Each path below is one point turned by a fixed rotation once a step. After each direction that follows a path, write how fast that rotation turns it, in degrees per step (0 if it stays still).
Each turn is a multiple of 5 degrees from 10 to 175, or 0.
Each row of a path follows its step; steps can be skipped.

step 0: [  5  10 -18   5  -2 -27  -8  -8  13 -13 -29  13   2  12  19  -7 -17  21
  -3  20   7 -10   2  28  16  -9  13 -25 -12 -14  -9 -16  29   9  -2 -10
 -12   3   6]
step 1: [ 24   4  -2  -5  -7  18  -1  -4  -7 -11   0  12  -6  -1  17   0  10  -2
  -1  19 -18 -13  -9   2  12   5  24 -20  -9 -15  30  -7  10  23  -8 -31
  17 -12  32]
step 2: [ -1  16   2   6 -28   2  18  12   7 -13  15  10   4   6  -4  26   5  -1
 -20  14  -5   4   6   0 -15  16  26  -6  25   8 -14 -17  32  24 -14  -8
  -7 -19  13]
step 3: [ 28  -8   1  20  11   8  16 -11  -1 -26 -11   6   3 -11   4  -9   5  -4
   4  19 -10  24   2  -6  -4  22 -10  15   4 -15 -22  -7  21  21   1 -10
 -19 -37  -9]
step 4: [  5 -11 -25  12  13 -21   1  10  -5  10 -15  -2  21  -6  42  -1   7  -7
 -24  10 -15 -16   6 -12  13  17 -16   4  26 -21 -11 -16  18  -9  -6  -7
  -5 -11   1]
step 5: [ -9  -9   0   7  -6  29  -2 -14  28  10 -17  -7  14   8  25  -8  -7   2
  -5   8  10 -13 -14  -5  31  -7 -10   0  -6 -10   1 -16  23  14 -39  -8
 -18  -8   5]
step 6: [  6  23  -8 -10  11  -8  -9   6   2 -16 -14  -6 -27  14  20 -11 -11   6
  -9  -4   5 -12  -8   6  -2  10 -10 -27  -9  12   4 -32  36  24  -7  -6
  -7  -4  22]
step 7: [ 23  -2   5 -22 -18  11   2  -2  -8  -2 -16   3  -5  -1  -7  -8  11   3
   0  18   5  -7  31 -33 -12  14   4 -12   5 -13  24 -19  15  24 -16  -9
  15 -22  22]
step 8: [ 17  20  12  18  -9 -18  10   6  20  -6  -4  -1  16  19   2   4  18 -20
   2   5   6  11  29  -8  -8  23   6 -19  12  -6 -23   5  35   4 -23  -3
   2  -8  -5]
step 9: [ 24 -13 -15   7   9  -6  39  19  -8 -15 -17  -8   9  14  25 -15   2   9
  22  17   5  19  -7   1   8   8  -8  -2   0 -26  -6   8   5   8 -24 -18
 -10 -13 -10]
[  8  -2   8  -7  -1  -2  -1  -2  -3  -1  11   0  -4   1 -12  -4   8   6
   1   0  -6  -2  -2  -3   4   1   5   0   3   6  -5  -7   6   8   0   5
   6   3   4] => 70
[ -3  -4  -3   9   5   7   6   3  -1   7   6  -2   6   4   1   5   1   5
   1  -7   0   1   1   5  -3   0   1  -3  -7  13  -1   2   4   2 -10  -2
   7  -6  -1] => 110
[-1 -1  3  1 -2  5  0 -1 -6  2 -1  2 -5 -6 -9  8 -5 -4 -1 -5  1 10 13 -3
 -4 -1 -9 -7  3 -1 -4 -7  3  0  8  1  1 -9  2] => 80
[  2   0   2  -1   7   3  -1  -2  -4   2  -2   5   5  -1   5   3   4  -2
 -10 -12  -1   2  -5  -1   0  -3  -1  16  -1  -1   2  -7   2   2  -1  11
  -8  -3   3] => 45
[  2  -6  -3   1   3  -2   1   1   1   5  -3   4   3   1  -1  -2  14   1
   2   2  -4   5   0   0   8 -10   0 -10  -3  -4  -5   1   5 -15   0   4
  -6  -2   0] => 80
[ -1   3  -6  -5 -11   7  -3   1  -1  14   4  -2   8  -5   6  -6   3  -2
   1  -2   1  -1   4  -4   1   2   7   1  11   0   2   1  -4  -3   2   2
   5  -4   8] => 125
